In the rows, 128 means zero.
Each path below is one point turned by a fixed rotation once a step. After each direction that follows a path, write how fast that rotation turns it, in degrees each step (0 if it stays still).
Each turn is a multiple of 5 degrees from 10 to 175, or 0.
Each row of a path follows its step; steps can be skipped.

step 1: [125 117 124 143 122 128 138 128 132 132 125 127 134 129 129 131 140 132
 128 139 127 125 129 125 135 130 133 129 136 135 136 129 125 141 130 131
 130 132 128 124 134 130 122 128 130 134 129 131]
step 2: [126 128 131 126 132 136 120 129 127 126 128 117 125 140 127 118 123 133
 124 125 127 129 125 134 138 130 124 129 130 133 131 113 128 128 130 127
 128 132 118 128 126 129 135 116 126 133 136 125]
step 5: [132 128 123 123 127 133 123 122 127 128 131 122 127 118 132 135 120 128
 126 125 123 122 124 126 126 126 129 123 119 129 129 140 125 125 140 126
 133 137 126 126 122 122 142 119 124 129 124 135]
step 6: [127 118 125 136 128 128 123 122 112 118 129 132 129 136 133 133 120 124
 135 122 126 125 134 127 125 131 128 137 126 125 124 134 135 132 126 132
 128 125 135 126 137 123 121 133 125 124 127 124]
step 7: [128 130 130 125 127 134 131 127 128 135 122 124 130 139 125 133 139 129
 124 124 122 130 128 124 133 126 125 120 127 130 132 137 119 115 119 130
 123 132 122 132 138 130 118 133 122 133 126 126]
step 8: [134 129 121 122 130 137 131 141 136 124 138 119 138 125 134 132 125 128
 129 128 132 126 134 128 135 144 129 131 131 126 126 122 126 130 126 129
 124 129 130 125 129 137 127 121 134 128 124 131]
step 9: [125 125 127 134 132 126 132 125 130 133 128 125 118 135 125 124 128 120
 126 137 136 122 127 126 129 124 132 129 120 119 132 122 136 129 116 127
 126 127 133 141 125 127 130 120 138 122 133 120]
step 12: [120 122 131 127 129 134 129 127 117 140 129 118 132 130 134 120 130 127
 130 136 124 124 123 122 122 127 135 132 128 134 129 135 137 132 134 128
 139 125 125 130 123 121 120 132 125 132 131 133]
step 14: [127 124 121 115 131 135 127 136 129 124 136 122 118 132 126 130 126 128
 131 122 125 138 121 131 131 126 130 128 129 132 131 124 125 124 119 131
 127 130 140 130 134 120 139 126 120 127 132 135]
Directions:
[128 127 127 130 127 125 126 128 127 127 127 127 126 126 125 127 127 127
 129 130 130 127 127 129 126 128 128 128 127 125 124 131 129 127 129 124
 127 129 126 127 127 129 130 131 128 130 127 130]
60
[127 127 129 127 129 125 129 128 129 126 128 128 128 128 128 129 130 130
 130 127 127 128 130 129 128 129 128 126 126 126 128 128 129 131 128 127
 129 125 131 126 131 128 129 125 130 128 124 131]
140

step 0: [131 129 127 115 123 132 133 129 124 129 121 133 124 133 119 132 124 119
 124 121 140 125 135 126 127 124 121 133 128 141 125 134 120 122 123 131
 132 122 124 128 127 126 130 122 129 132 127 133]
step 1: [128 120 125 129 124 128 125 134 132 126 128 131 136 136 137 127 135 129
 131 129 131 130 133 123 124 140 131 124 131 123 131 123 122 132 129 132
 130 130 134 127 126 141 136 134 121 136 116 132]
step 2: [132 125 132 115 132 124 110 123 129 135 132 125 130 128 128 135 133 127
 127 129 131 131 132 124 122 129 125 129 127 135 126 127 132 127 128 128
 127 128 118 128 128 126 117 131 140 122 127 135]
step 5: [124 126 132 114 125 137 123 123 136 132 130 135 121 132 130 134 136 121
 132 129 126 130 128 126 127 134 130 135 119 131 129 122 134 121 126 131
 131 135 122 127 128 126 125 128 133 142 127 128]
step 6: [129 128 120 127 129 131 123 130 123 137 123 133 129 131 134 125 126 127
 124 130 126 119 141 132 127 131 121 121 133 120 126 123 125 132 130 128
 127 123 122 137 128 142 119 130 121 126 135 131]
step 7: [127 114 130 129 130 126 120 129 123 130 132 127 132 122 132 121 127 125
 127 121 135 127 128 129 123 122 124 134 115 130 138 133 122 125 129 132
 128 129 126 122 136 120 120 129 130 138 122 128]
step 8: [126 127 124 117 132 126 131 131 127 127 127 131 118 138 125 130 138 122
 123 138 128 124 130 128 128 131 121 140 138 129 127 121 130 126 127 135
 119 129 127 130 134 132 132 128 124 137 129 122]
step 10: [121 119 129 128 139 132 118 134 132 126 130 122 130 134 129 129 129 127
 133 129 128 130 134 126 132 125 133 141 126 121 128 124 127 126 120 130
 133 125 125 132 138 127 119 139 123 130 121 129]
step 13: [126 128 125 113 129 122 126 131 129 130 126 134 141 135 122 132 120 122
 127 135 126 135 137 123 127 130 135 134 129 125 124 128 129 132 121 135
 128 120 131 135 129 125 121 127 129 135 124 131]
Directions:
[128 128 127 128 129 129 130 124 129 129 127 128 131 129 126 129 130 127
 129 129 128 129 130 129 126 129 130 126 126 130 129 129 128 130 126 128
 126 129 127 129 123 127 127 131 128 126 125 128]
35
[128 127 128 129 129 128 125 125 127 125 127 129 131 128 128 128 127 132
 127 126 131 128 129 128 129 128 130 129 127 126 129 126 129 127 132 126
 127 129 127 128 129 128 128 128 130 128 126 127]
135

step 0: [135 127 140 124 124 132 134 139 143 135 131 130 131 123 132 131 130 126
 130 119 124 132 129 123 133 130 128 131 121 123 127 132 121 126 127 128
 131 127 120 129 127 124 122 127 123 118 128 130]
step 1: [129 122 138 136 124 138 133 132 137 131 129 134 132 124 133 121 132 128
 134 117 129 137 132 123 124 131 131 133 128 131 127 122 120 121 130 129
 121 123 123 127 134 125 127 127 123 125 128 123]
step 4: [125 136 129 131 133 131 127 136 135 137 126 130 135 133 130 134 126 127
 139 126 124 134 136 118 133 137 120 138 121 135 130 129 127 129 124 134
 125 129 132 132 132 129 130 127 132 124 131 127]
step 6: [122 134 132 132 121 124 128 132 132 139 127 129 130 120 138 127 125 132
 130 120 132 132 129 130 126 139 138 125 124 136 120 123 133 123 129 135
 129 124 128 128 131 127 134 121 128 137 126 131]
step 8: [127 144 135 118 130 134 126 135 133 134 125 126 134 128 131 125 122 131
 133 129 136 133 137 126 133 129 136 129 125 118 122 128 123 123 128 132
 131 130 128 126 130 130 123 134 126 126 135 128]
step 9: [125 137 132 133 128 136 125 131 132 130 121 133 141 130 135 128 123 136
 133 121 133 130 126 124 125 123 132 131 125 121 126 126 117 117 132 133
 127 129 139 130 131 130 132 129 124 125 133 130]
step 10: [129 125 135 136 130 123 123 126 134 139 117 128 138 133 135 137 128 131
 125 123 133 133 124 127 128 124 132 124 123 121 119 125 120 120 134 126
 125 128 132 137 127 127 127 126 131 129 129 130]
step 12: [136 130 133 122 129 130 125 128 139 132 125 138 135 132 130 128 132 124
 135 123 125 127 139 132 129 137 126 132 130 129 126 128 121 123 137 132
 120 132 133 128 133 117 121 127 127 130 132 125]
step 14: [124 132 133 139 125 133 122 143 131 129 120 129 133 126 133 128 127 122
 125 123 124 131 130 127 130 128 130 118 130 134 125 117 132 124 135 130
 124 120 135 130 133 124 124 128 124 126 132 129]
Directions:
[128 127 127 127 131 130 127 127 131 125 127 128 126 130 128 125 128 127
 130 129 128 128 129 126 128 128 130 130 131 129 129 128 127 125 124 130
 129 128 126 130 129 128 127 129 127 130 129 126]
100
[129 126 128 129 130 131 129 126 128 130 126 129 127 130 127 129 128 131
 129 128 129 127 128 127 126 130 124 129 129 130 130 129 127 128 129 126
 126 127 131 127 131 128 127 127 129 131 127 129]
135

step 0: [134 120 134 132 126 123 132 126 132 125 126 125 122 122 124 124 145 128
 122 129 118 124 131 126 122 128 130 139 134 125 128 127 136 132 123 131
 135 112 123 127 124 123 134 122 120 121 128 134]
step 2: [134 122 125 132 139 127 122 134 137 135 126 126 135 118 133 130 125 126
 134 113 119 125 128 121 128 126 127 122 129 117 128 133 125 116 128 125
 132 137 122 128 127 122 133 119 133 125 121 130]
step 5: [119 117 130 133 127 120 121 128 131 119 139 129 130 131 125 123 123 136
 140 127 130 125 130 129 136 127 133 121 126 130 119 140 128 127 128 120
 133 128 129 138 120 127 118 139 122 128 129 134]
step 6: [126 131 134 125 129 127 122 131 132 124 140 131 133 117 129 134 124 122
 130 133 130 133 127 132 130 129 130 128 121 144 133 139 137 124 128 118
 122 133 129 118 135 127 136 120 127 135 137 128]
step 9: [129 121 132 133 129 125 139 135 139 130 134 122 128 127 125 117 124 125
 136 124 112 125 123 128 129 126 127 128 126 120 133 135 128 128 135 134
 124 131 139 137 131 127 136 114 128 124 125 123]
step 11: [131 128 121 126 130 123 124 121 125 139 117 117 128 129 134 113 129 123
 128 131 126 125 123 128 136 131 132 134 133 131 134 122 130 129 128 117
 131 141 131 120 129 129 123 128 135 126 113 127]
step 12: [131 131 132 125 125 122 124 137 133 123 129 137 127 129 123 116 136 133
 140 126 126 122 123 125 131 132 129 114 136 130 125 126 121 134 126 123
 141 124 125 132 122 131 117 127 127 141 125 129]
step 13: [125 131 130 133 134 129 123 129 122 125 137 136 139 130 120 129 135 126
 127 138 115 137 135 129 137 127 130 127 127 137 126 136 127 140 124 115
 127 129 133 126 132 119 129 120 122 125 127 130]
step 14: [131 121 122 120 127 119 125 131 132 125 127 126 125 128 136 137 136 122
 136 145 135 137 136 134 123 131 137 127 132 127 126 134 121 121 132 127
 130 141 125 131 127 120 124 126 129 128 137 129]
Directions:
[129 127 127 128 125 127 125 129 126 127 128 125 126 126 124 127 128 131
 128 127 128 131 128 128 127 129 129 125 129 129 127 127 125 127 128 128
 126 125 127 130 129 129 128 131 128 129 131 129]
155
[129 129 126 129 130 126 127 129 126 129 130 128 131 129 126 132 132 129
 131 128 128 128 130 126 128 128 130 128 129 130 128 127 125 126 129 128
 130 129 128 126 127 127 126 128 129 128 126 127]
35
